In the rows, zero is written as 128.
First come named turns, each shown by rows before and after it. For each pair of rows after them, which turns, in which order, take the first row to the second? The first pair is done for you.
turn z_131:
[136 169 158 147 126 141 133 131 160 128 157 109  85 104 160 105 115 142
 120 105 145 132 122 156  95 154 113 124 132 138 107 151  80 145 141 140
 149 125 136 109 138 150] => [126 154 160 157 131 135 141 131 165 140 126 107  95 117 145  98 116 125
 122 110 142 120 108 159 112 155 109 105 116 126 111 161  77 134 156 129
 130 137 119  94 126 155]
[ 83  89 129 144 137 115 152 134 141 162 105  88 131 144 106  92 117 107
 125 135 138  82 129 108 154 105 149 145  93  99 103 134 100 103 117 155
  66 123 134  72 125 145] => [124 114 116 111 142  80 160 144 106 126 162  99 135 132 126  89 138 102
 104 135 159 121 135 121 121  67 144 171 131 117  69 107 140 127 128 169
  93 121 153  91 146 109]
[111 131 115 133 167 116 125  88 116 136 160 119 103  83 137 145 166  88
 117  90 152 121 168 131 140 153 180 162 106 108 116 145 126 125  95 131
 120 150 119  96 160 152] => [107 129 115 133 168 112 120  87 117 135 156 121 101  87 134 142 165  87
 122  88 153 123 160 131 145 156 179 152 106 105 118 149 121 123  99 129
 117 152 117  94 158 152]
turn z_804:
[152 155 146 135 122 124 118 145 128 129 116 143 102 130 117 121 124 111
 129 141 126 123 134 123 149 134 137 141 125 142 161 118 116 133 147 106
 138 124 134 135 140 123] => [149 156 147 148 127 126 116 143 136 138 110 138 104 131 116 124 129 106
 135 141 124 120 130 134 153 131 139 135 123 137 161 123 106 128 146 104
 134 130 127 126 141 130]
[162 111 183 147 100 130 120 102 142 109 114 120 133 160 118 167 103  83
 137 128 119 139 110 155 111 115 130 107 117  83 114 103 135 119  88 133
 128 135 112 127  87 174] => [133  87 189 153  98 166 102 117 146 115 127 117 129 149 141 161 104 109
 115 112 133 118 109 151  98 142 119 114 120 128 117 119 144 138 117 134
 141 114 104 131  71 180]
[124 125 142 136 109 133 111 141 119 134 156 141 114 123 108 163 137 134
 116 131 139 127 133 139 149 148 147 126 121 121 153 134 111 101 104 142
 128 119 114 140 115 103] => [131 130 142 136 114 134 110 139 115 135 156 142 114 124 108 163 132 136
 108 129 140 129 136 143 145 150 144 130 126 120 152 132 110  98 100 138
 123 119 113 141 123 101]
[136 115 126 109 131 151 118 144 120 133 130 134 102  92 148 125 158 140
 105  98 142 134 111 123  96 102 117 147 154 155 100 139 149 146 139 119
 136  89 143 145 123 129] => [166 135 118 102 134 102 137 130 116 123 124 143 107 109 123 129 157 117
 126 113 129 157 111 131 115  71 128 146 153 118 103 124 142 129 111 126
 120 112 154 144 140 124]
turn z_934:
[144 112 123 110 123 126 139 138 119 120 143 160 108 137 137 130 141 130
  96 124 143 143 106 124  86 123 142 153 134 145 125 149 166 143 142 129
 156 100 114 147 150 126] => [106 111 149 133 135 159 128 103 150 160 157  98 122 131 138 129 131  98
 154 151 149 111 120 150 116 139 146 122 129  96 112 132 116 131 125 135
 128 114 129 107 126 132]
[137 135 132 114 120 106 136 138 142 137 107 144 128 132 107 117 127 136
 118 125 126 130 145 119 151 144 131 109 107 118 156 131 131 121 130 122
 138 133 142 147 125 137] => [132 136 136 111 119 132 122 138 141 134 144 128 130 113 124 119 131 151
 117 121 144 126 159 126 136 154 124 116 118 137 148 124 139 132 129 134
 150 121 153 151 125 130]
[102  99 130 141 139 127 131 144 117 162  94 120 125 148  99 111 126 131
 112 132 121 119 104 108 128 109 124 116  96 113 148 166 120 146 138 108
 108 120 109 100 125 124] => [100 103 134 125 132 155 118 152 114 149 137 119 119 132 131 114 130 156
  96 115 139 119 119 105 102 113 111 129 109 151 131 161 133 172 147 115
 136 101 117 118 130 114]
[135 121 112 116 119 139 135 146 122 128 117 155 128 133 133 115 128 160
 105 114 116 128 123 110 124 138 129 125 129 154 139 135 140 132 150 122
 141 118 115 139 134 126] => [115 121 127 127 127 173 128 126 141 148 135 114 140 124 136 112 124 140
 137 130 132 107 135 129 135 147 127 105 128 130 129 126 107 124 137 132
 128 125 132 115 118 129]
turn z_74:
[156 179 146 139 110  73 200 146 135 157 118 132 163 138  79 164 135 142
 118 157 117 146 128 151 166 134  93 101 121 108 119 104 138 135 192 107
 128 163 141 148 143 108] => [164 196 139 134  96  86 197 132 141 150 130 138 153 124  80 177 121 159
 129 154 113 145 151 156 165 139  97 105 127 107 131  98 114 135 164 107
 136 156 166 158 140 113]
[160 175 127 124 102  76 141 134 119 111 184 118 125 106 114 120 126 126
 123 135 135 148 162 148 133 116 122 143 129 137 120  96 157 145 113 138
 145 104 163 121 133  87] => [163 163 129 130  95  98 126 119 133 117 179 116 116  89 116 136 128 131
 139 127 121 143 173 130 125 116 129 156 122 133 132  88 125 142  76 142
 138  98 167 128 134 103]
[120 134 127 134 132 136 123 119 159 141 122  93 129 143 123 163 112 102
 161 142 105 127 143 139 127 130 157 138 134 107 137  95 106 114 120 111
 110 117 126 121 130 140] => [112 123 125 140 137 133 136 126 159 144 114  82 135 144 119 153 122  92
 155 143 106 132 134 134 126 130 151 137 131 108 130  96 121 114 128 110
 105 121 114 115 128 142]
[105  88 126 139 144 169  97 126 130 161 150  91 124 107 170 103 137 104
 114 129 137 126 132 119 122 150 131 119 120 136 111 122 128 110 178 168
 117 124 127 110 121 156] => [105 100 127 137 150 154 106 131 124 151 150  90 124 119 162  96 135 105
 104 137 147 130 129 127 132 144 129 112 120 139 106 125 142 111 187 163
 116 130 123 111 122 141]
Now pairs of rows:
(two turns a pair)
[120 102 158 133 114 100 170 170 107 141 118 142 143 154 102 120 118 132
  96 135 150 108 144 146 150 107 130  93 113 143 111 143 140 146 127 116
 117 142 113 100 114 114] => [129 132 153 132  98 115 155 158 115 129 138 148 126 137 102 129  96 159
 110 133 147 104 173 143 148 118 132  99 112 141 131 127 111 142  90 121
 138 122 149 116 111 113]
z_74 then z_74
[ 86 133 116 133 131 103 137 132 124 141 128  91 125 131 134  98 135  99
 134 105 136 124  83 155 113  99 122 138  66 125  86 105 154 105 124 155
 100 120 139 107 146 120] => [101 163 112 118 110 122 126 131 124 123 162 105 116 111 148 106 111 139
 138  97 139 122 116 156 100 111 124 153  77 138  98  95 139 107 100 159
 129  93 171 134 142 110]
z_74 then z_131
[109 112 136 131 130 153 116 135 130 125 111 131 121 114 132 115 120 135
 114 125 135 104 112 124 123 134 112 143 119 154 143 141 140 137 147 127
 145 122 123 143 124 128] => [117 141 137 133 133 148 121 110 135 120 149 104 130 111 133 118 113 115
 143 143 142 104 130 145 142 125 113 133 129 122 129 113 119 131 129 141
 136 138 153 127 120 117]
z_804 then z_934
[134 124 131 106 134  92 145 152 121 127 137 134 135 134 129 127 157 114
 113 110 133 152 123 146 107 106 124 146 153 131 108 115 168 146 141 141
 130 128 110 136 145 113] => [105 124 146 121 138 140 131 140 142 149 153  92 142 121 146 123 155 107
 130 112 145 123 136 160 117 133 117 126 151 126  96 114 150 149 147 144
 123 124 120 122 124 119]
z_934 then z_804
[107  86  99 134 118 128 137 134 128 118  87 133 126 122 147 128 166 126
 135 152 116 120  88 118  92 105 137 145 132 125 131 142 193 125 141 159
  94 133  39 135 190 128] => [129 127  89 114  97 144 118 136 115  93 143 149 102  99 163 147 130 186
 129 143 130 122 139 122  78 121 132 173 147 153 140 122 178 140 120 166
 136 107  88 173 185 111]
z_74 then z_131
[155 121 133 116 130 147 109 128 105 106 127 150 104 130 133 120 136 149
 123  88 144 128 129 105  94 108 136 160 119 160 135 139 143 149 138 138
 147 109 115 142 138 134] => [164 127 133 127 131 131 111 101 122 118 102 150 104 143 104 135 121 134
 159 105 119 128 129 106 119 103 144 154 108 127 158 128 105 126  96 141
 123 125 126 136 139 149]
z_804 then z_131
[139 172 107 113 119 100 152 158 113 117 137 151 124 146 125 110 106 151
  81 138 154 137 137 157 155 142 118 110 138 151 121 130 169 122 154 117
 143 135 133 136 120 105] => [131 184 120 126 117 129 133 123 144 134 145 123 123 133 114 123  86 148
 127 151 141 119 165 157 174 149 126  96 130 115 134 112 105 104 111 123
 127 130 160 124 110 118]
z_74 then z_934
[ 97 114 122 117 133 114 132 157 114 139 114 143 126 103 114 116 145 108
 140 135 145 120 114 148 121 106 124  98 125  99 104 125 132 130 135 111
 113 156 114 110 114 123] => [ 94 114 126 110 129 130 122 156 118 141 131 136 131 100 123 116 144 110
 142 132 152 115 125 152 112 112 123  96 131 106  94 119 134 138 135 114
 118 150 118 108 110 120]
z_934 then z_934
[141 127 119 109 154 144  82  82 159 140 132 109 117 125 139 154 128 130
 136 149 150  98 128 129 100 135 127 123 142 128 137 126  79 104 137 151
 141  90 136 152 108 130] => [154 137 114 102 172  98 106  97 136 129 148 107 129 138 136 130 151  98
 120 158 161 121 113 143  98 109 122 113 153 123 108 119 124 115 166 156
 141 111 127 139 113 101]
z_131 then z_131
[100 148 103 141 123 153  84 132 121 135 140 119 120 120 147 116 127 113
 124 145 175 114  91 118 119 105 143 129 121 156 124 135 119 119 129 125
 126 127 143 108 112 128] => [123 159  90 129 122 118  94 136 109 118 137 144 113 127 136 116 133 111
 118 147 160 136  85 118 117  83 147 142 124 152 125 129 134 115 126 119
 128 128 138 114 129 121]
z_934 then z_131
[126 125 160 132 122 143 106 121 158 142  99 128 103 113 132 141 129 121
 122 143 113 107 131  98 130 146 139 124 111 131 140 147 121 112 111 112
 112 125 123 137 120 161] => [135 116 156 124 125 137 109 138 142 130 102 145 105 112 135 138 141 126
 100 133 122 120 117  94 121 138 134 132 118 149 137 153 144 119 128 109
 120 122 108 146 132 159]
z_934 then z_74
[103 113 136 129  95 209  90 111 162 135 134 106 111 104 154 153 130 161
 140  99 113 103 150 116 106 164 101 174 139 173 147 136  77 151  96 147
 139  93 150 142 110 150] => [135 132 121 109 134 101 136 147 106 105 165 108 143 133 146 107 176  81
  96 132 147 157 114 148 107 100  92 156 174 163  73 114 181 169 169 154
 129 144 125 118 133  90]
z_131 then z_131
[155 122 113 130 136 119 144 109 155 125 138 137 147 119 123 137 129 109
 150 126 122 148 144 124 130  83 125 141 146  99 115 105 112 124 110 140
 111 141 147 127 124 121] => [126  98 125 142 126 178 122 112 166 143 130 122 139 103 141 140 126 134
 139 109 128 114 148 122 122 120 121 142 137 125 129 123 104 127 117 137
 119 122 134 131 109 139]
z_131 then z_804
[113 104 137 136 137 164 125 131 140 123 156 123 113 118 152 141 143 148
 112 112 149 115 131 131 119 149 120 146 131 158 100 131 147 151 162 140
 140 119 122 130 118 133] => [147 117 130 141 139 103 141  96 145 127 129 115 125 139 119 147 146 102
 156 137 119 144 123 137 140 106 134 134 132  93  99 109 119 124 118 142
 108 155 138 113 135 132]
z_804 then z_804
[120 103 117 106 133 107 135 155  87 101 130 166 126 151 138 118 137 119
  86 128 132 141  89 123 108  91 116 156 128 162 121 154 181 148 155 115
 132 147  94 138 158 129] => [ 91  77 127 132 122 160 121 142 125 130  90 160 112 151 126 131 119 144
 108 123 112 103  95 106 128 130 121 146 103 148 167 171 131 127 133 103
 122 136  86 133 139 171]
z_131 then z_131
[128 115 131 129 134 143 130 134 133 128 163 124 113 109 153 125 137 143
 115 131 136 127 137 133 110 129 131 136 116 141 116 137 139 136 136 133
 132 113 137 133 138 118] => [128 119 133 138 127 140 132 119 145 132 146 126 111 112 135 133 122 141
 146 136 108 124 145 128 125 134 140 134 106 120 136 132 110 118 105 124
 118 115 144 134 137 136]
z_804 then z_131
[107 114 127 117 118 144 127 136 125 126 139 141 119 131 148 131 112 154
 100 123 140 107 152 126 133 150 114 128 131 149 140 138 141 137 138 134
 132 128 116 144 114 111] => [111 115 124 117 131 122 134 139 116 125 144 142 131 139 148 125 118 141
  93 128 145 112 143 129 135 140 109 121 133 145 128 134 158 133 149 134
 125 137 106 137 115  99]
z_131 then z_131
[119 134 134 128 150  91 133 140 124 113 127 133 120 138 106 133 120 128
  96 127 128 127 133 131 159 135 139 120  97 118 142 141 127 119 148 136
  96 125 118 123 125 138] => [115 143 142 127 153 115 122 120 127 112 167 112 116 117 124 133 123 125
 113 129 138 125 157 140 150 132 137 119 121 116 128 123 113 128 139 143
 101 122 142 119 122 130]
z_131 then z_934
[126 164 110 124 144  86 160 141 115 125 148 116 130 151 112 129 133 105
 132 141 147 141 124 145 124 111 155 139 122 118 130 117 123 127 144 133
 116 149 138 117 110 106] => [119 162 113 121 148 100 156 133 118 128 161 108 130 145 122 126 132 105
 138 138 150 132 129 152 121 117 153 132 126 117 121 115 117 130 145 141
 113 154 147 109 109 106]
z_934 then z_934
[115 139 138 146 153 151 123 118 140 136 184  96 145 104 144 127 144  96
 161 145 151 117 140 165 131 129 127 115 137 109  96  99 118 124 131 142
 106 123 157 114 110 123] => [ 97 130 142 151 149 176 110 130 151 141 167  94 141  99 147 131 130 121
 153 138 153 102 144 157 136 153 123 112 122 126 111 112 115 120 137 131
 115 107 154 122 102 133]
z_804 then z_131
[ 86 106 121 167 146 159 128 142 163 107 138  97 175 114 151 121 134 132
 157 141 148 120 106 134 133 122 115 135 156 114 113 120 124 150 151 133
 143 122 134 128 101  94] => [103 109 109 153 141 149 130 160 147  91 138 120 164 115 156 123 136 144
 132 129 148 130  98 123 111 116 117 146 159 136 115 127 145 159 157 133
 155 120 130 146 110  94]
z_934 then z_934
[119 146 114 125 133  90 150 152 110 133  80 142 145 154 109  90 128 128
  96 131 129 133 108 142 180 141 130 105 112 123 122 132 163 112 174 100
  77 147  99 112 128 132] => [150 185 109 106 135  71 147 137 103  99 150 133 140 136 120  98 128 123
 110 142 141 153 138 163 164 112 129 118 140 117  90  97 165 134 153 127
  97 154 146 119 142 104]
z_934 then z_804
[115  91 139 128 153 155 118 134 120 135 135 108 133 112 152 130 167 105
 134 119 127 128 119 127  99 113 126 138 131 141 113 131 137 156 144 130
 120 120 105 119 134 139] => [114  97 136 126 152 147 129 147 116 128 140 104 136 117 150 127 158 109
 126 122 133 129 116 135 100 119 121 134 134 149 103 131 148 153 156 128
 123 118 106 119 137 130]
z_131 then z_74
[115  95 137 145 127 132 132 137 138 150  92 118 143 136 123 119 154 107
 137 130 126 122 101 115 133 113 133 117 121 120 126 139 133 120 141 124
  96 141 109 112 124 144] => [107  95 149 151 133 154 123 131 142 150 119 101 145 121 143 119 153 106
 137 132 136 111 114 129 125 122 125 116 124 132 118 132 123 128 143 135
  98 131 120 110 119 137]
z_934 then z_934
[166 145 142 116  99 182  83  84 137 127 111  80  71 119 137 159 167 137
 143  98 120 145 150 108  70 105 133 184 122 125  97  92  48  70  88 146
 116 134 144 120 141 118] => [167 138 134 134  98 152 101  92 134 133  55 102  76 147  98 152 162 131
 144 107 100 143 134 102 101 103 138 174  98 109 126 105  46  46  90 127
  88 152 120 115 141 134]
z_804 then z_934
[ 94  81 142 167 132 147 127 105 148 163  68 118 137 135 126 135 144 122
 165 129  97 101 106 128 144 126 144 111  86 102 135 135  90 105  96 106
 105 134  97 111 129 158] => [122  83 124 128 123 125 126 154 102 116  97 172 121 131 148 135 154 171
  90  98 118 134 100 113  97 119 132 149 106 181 125 147 161 140 137 105
 157 103  87 159 149 126]
z_934 then z_74
[113 157 124 104 144 112 139 174 135 134 113 160 141 137 133 111 139 121
 120 119 153 134 116  85 144 101 140 128 117 118 114 124 168 123 151 135
 140 138 123 111 127 124] => [108 165 136 112 140 151 116 140 166 151 127 134 139 125 136 125 125 120
 166 128 143 114 140  93 148 114 145 118 112  95 126 106 115 111 111 142
 130 130 148 103 110 139]
z_131 then z_934
[114 121 159 120  86 162  50 131 120 112 132 113  98 167 150 102 185 152
 122 133 156 164 111 138  97 105 119 138 183 157  95 113 151 189 129 145
 148 125 130 138 114 117] => [ 83  97 167 143  92 156  61 128 130 142  82  97 101 191 129  86 183 124
 130 146 144 144  91 137 129 119 120 106 166 140 101 126 146 166 146 126
 118 146 101 111 102 137]
z_131 then z_131
[ 79 104 143 142 129 149  96 136 156 153 107 122 133 121 135 163 151 113
 122 123 135 104 116  97 121 123 124 103 117 133 124 159 130 134 119  83
 112 107 142 135 130 131] => [ 78 109 141 138 130 127 105 155 144 147 108 129 135 129 135 152 151 114
 100 126 145 112 107  99 124 116 125  99 119 146 119 165 158 139 139  79
 116 113 131 138 136 123]
z_74 then z_934
[ 88 121 130 152 142 159 116 112 140 140 138  97 124 121 158 137 119 123
 151 144 148 113 129 144 124 140 145 104 120 128 128 111 123 139 134 141
 113 127 128 111 124 142] => [138 136 101 131 134  96 136 129 107 104 119 161 115 141 135 147 117 141
 116 127 129 155 114 125 104 107 146 127 118 140 143 118 156 140 126 131
 132 128 124 150 152 134]
z_934 then z_131
[ 98 147 142 140 156  98 137 105 125 130  92 126 123 152 139 115  98 106
 153 165 109  82 134 130 182 148 145  96  96  93 180 145 103  90 123 141
 129 152 107  88 111 118] => [145 194 127 101 146  67 133 106 100  85 165 143 121 133 161 120 103 113
 147 170 123 125 158 138 155 113 143 124 133 106 150 107 124 117 103 158
 161 145 149 118 133  78]
z_131 then z_74
[129 166 113 136 123 102 128 118 143  79 156 131 131 123 148 146 105 107
 147 137 140 113 147 137 147 118 143 112 128  96 132 113 113 125 137 140
 131 126 157 126 146 124] => [124 162 108 140 109 105 122 124 147  88 131 145 122 122 139 157  92 130
 139 130 123 111 145 118 146 129 148 121 113 106 162 128  98 122 127 137
 132 122 153 138 143 142]
z_934 then z_131
[135 121 127 121 119 190 113 102 149 143 143  98 110 115 146 156 160 109
 174 157 123 128 142 140 111 136 134 145 109 102 106 143  95 126 146 147
 122 140 154 116 135 139] => [160 106 107 113 117 132 141 131 116 131  92 147 107 146 123 155 177 105
 135 149 110 160 102 120 108 112 140 159 102 113 113 168 143 119 174 130
 124 153 114 131 158 138]
z_74 then z_934
[101 131 126 133 146 109 138 165 106 134 161  93 182 132 127 105 144 136
 128 150 173 132 136 184 156 118 150  88 139 112  95 102 140 110 127 139
 120 124 115 136 131 120] => [121 137 116 138 127  89 147 152 114 131 117 125 168 149  94 125 129 149
 139 155 132 141 135 165 167 113 161  95 118  90 135 105 105  84  84 130
 115 124 117 148 143 144]
z_131 then z_934
[133 125 124 131 136 111 128 119 136 127 132 123 132 137 112 112 141 108
 136 115 130 140 127 127 124 109 133 119 133 110 118 115 122 133 140 134
 116 133 123 123 130 118] => [129 113 121 134 131 124 129 131 134 126 114 131 131 140 115 113 144 118
 124 111 126 138 118 118 119 116 135 133 127 129 130 134 130 136 150 125
 120 122 100 128 134 125]
z_804 then z_934
[141  97 137 146 100 177  96 119 148 165 121 121 105 119 155 162 122 156
 141  88 120  91 133 112 118 137 131 149 134 158 151 150  92 137 103 139
 145  98 110 137 125 157] => [152 100 123 144 127  77 148 140 120 161  86 133 133 164 115 129 154  91
 128 115 119 131  81 128 144  94 131 126 140 120 124 152 154 121 145 121
 117 148  74 104 142 129]
z_934 then z_131
